In the data rows, the value 128 means zero.
Some points, one per row:
[130 190  79 149 154  65 136 106 204 210 123 170 114 104 142  96 104 117
  93 122 118  69 171 126]
[145 141 123 130  90 132 141 143 117  84 130 130  97  84  90 123 127 109
  81 125 129  86 103 116]
[156 114 123 121  97  77 173 134  86 138 165 166 126 111 109 149  75 130
 117 106 116 126 147 135]
[ 84 147  45  68 149  95 133  91 150 156 140 116 102  85 122 103  89  78
  75  80  85 111 134  92]
[107 160  97 159 138 181 131 111 157 174 130 150 123  81 118 109 162 154
 120 116 179 102 164 118]
[129 195 129 151 139 168 172 138 191 106 168 163 171 115 163 145 112 172
 116 208 142 139 145 131]
[114 109 153 128 176 108 110 110 134 146 129 157 160 138 108 153 127 129
 128 176 115 130 163 136]
[136 155 144 134 129 173 101 137 138 144 101 121 118 112  93 123 109  97
 104 104 120 117 171 136]
[150 169 117 105 107 102 156 148 229 185 117 173 130  77 160  50 162 186
  18 198 171 125 142 215]
[187 152 118 145 122 147 172 139 170 170 122 167 133 152 152 159 149 216
 114 109 141 117 102 184]
[ 84 116  92 154  90 113  93 118  88  97 107  91 113  98 113 155 132 112
  97 119 142 103 106 103]
[137 116  83 113  88 107 131 135 147 127 143 149 127 111 171 168 147 119
 161 147 129 122 122 143]
[165 174 157  59 147  89 169 146 174 126 125 161 142 150 153 150 131 176
 146 123  70 177 144 140]
[129 106 115  79  78 156 154 119  95 198 141 173 107 127 186 133 144  98
 175  79  99 125  86  95]
[150 189 109 131 177 150 115 145 178 108 111 115 120 122  84 125 169 127
 115 143 128 114 191 148]
Here are 16 more points, each followed by its number:
[ 90 119 119 131 122  86  93 155 140 140 131  59 104 145 100 139 162 154
 125 100 130 128 121 105] 0
[ 95  68 167 125 130  75 133 110  69  89 104 109  95 142 125  35  78 128
  88 117 136 109 149 106] 1
[ 90  90  92 136 143  84  97  59  78 116 110  81 102  92  81 105  55  86
  87 118 136 152 185  90] 2
[113  95 155 117 135 204  85 114  98 107  78 124 112 122  42  66 122 101
  80 127 136 103 101 113] 3
[121 108 131 138 137  98 118 113 133 115 138 130 164 150  79 130 103 148
 154 118 152 163 110 138] 4
[126 106 174 163 120 192 172 108 132 127 160 120 142 143 164 155 117 176
 180 122 163 126 189 159] 5
[ 84 176  36  95  88 104 144 160  79  96 104  86  66 151  97 211 160 149
 167  66 108 133 142 112] 6
[120  97 154 119 174 131 153 111  93 140 168 113 132 140  80 111 128 123
 151 165 127 168 163 109] 7
[177  99 133 125 168 133  94 158 101 128 111 149 143 127  81 158 180 148
  73 130 148 128 140 158] 8
[173 127 136 108  72 112 129 241 125 190 136 175 144 142 167 204 255 138
 113 145 103 112  51 165] 9
[146  99 135 170 106 162 101  97  70 167 122 137 128 142 125 150  98 126
 110 160 144 168  95 140] 10
[147 131 135 189 122 157 183 138 114 123 134 158 157 149 204 158 154 138
 129 105 195 157  53 158] 11
[108 150 140 143  97 150  57 127 148  54  93 130  97 114 165 112 124 113
 177  87 132 118  48 118] 12
[150  98 156  94 156 155 152 132 111 123 141 110 130 129 130 153 149 113
 143 129 135 126 144 117] 13
[149 139 136 179 149 160 111 108 160 156 149 154 145 157 121 122  99 110
 154 130 182 170 142 131] 14
[157  72 158 113 165 133 136 127 107 136 155 141 154 153 140 141 101 115
 129 155 113 161 173 128] 15
Which of these numbered points is nearest to each point below by angle, seen from the average point of the first points? Its number follows each.
[136 127 136  70 103  83  96 180 152 162 126 185 122 104 186 168 186 141
  94 134 145 120 135 139] > 9
[165 148 148 111 144  87 136 172 124 185 138 169 143 144 148 152 191 139
 109 148 122 111 163 149] > 9
[130 110 165 134 123 141 185 121  79  77 153 131 147 152 141 144 174 147
 176 153 106 162 144 148] > 13
[151 122 149 176 139 158 181 164 137 154 146 147 160 148 114 153 143  83
 129 158 180 144  94 127] > 11
[182 148 122  94 208 169 173  94 146 139 154 164 143 127 137 107  96 123
  90 120 132 101 194 138] > 15
[129  87 147 161 158 143 109 110 126 122 103 150 124 137 109  97  41  81
  97 159 142 135 191 120] > 2
[ 58 108 130 126 137 135 109 123 108  59  92  72  97 119 103 108 142  93
 140 111 126 136 156  70] > 2
[141 121  74  77 100  90 171 135 119  56 171  69 108 110 203 137 118 117
 134  92 104 125 118 119] > 6
[108 110 116  99  95 100 167 149 116 141 137 117 127 122 182 139 123 138
 140 139 111 118  61 105] > 11
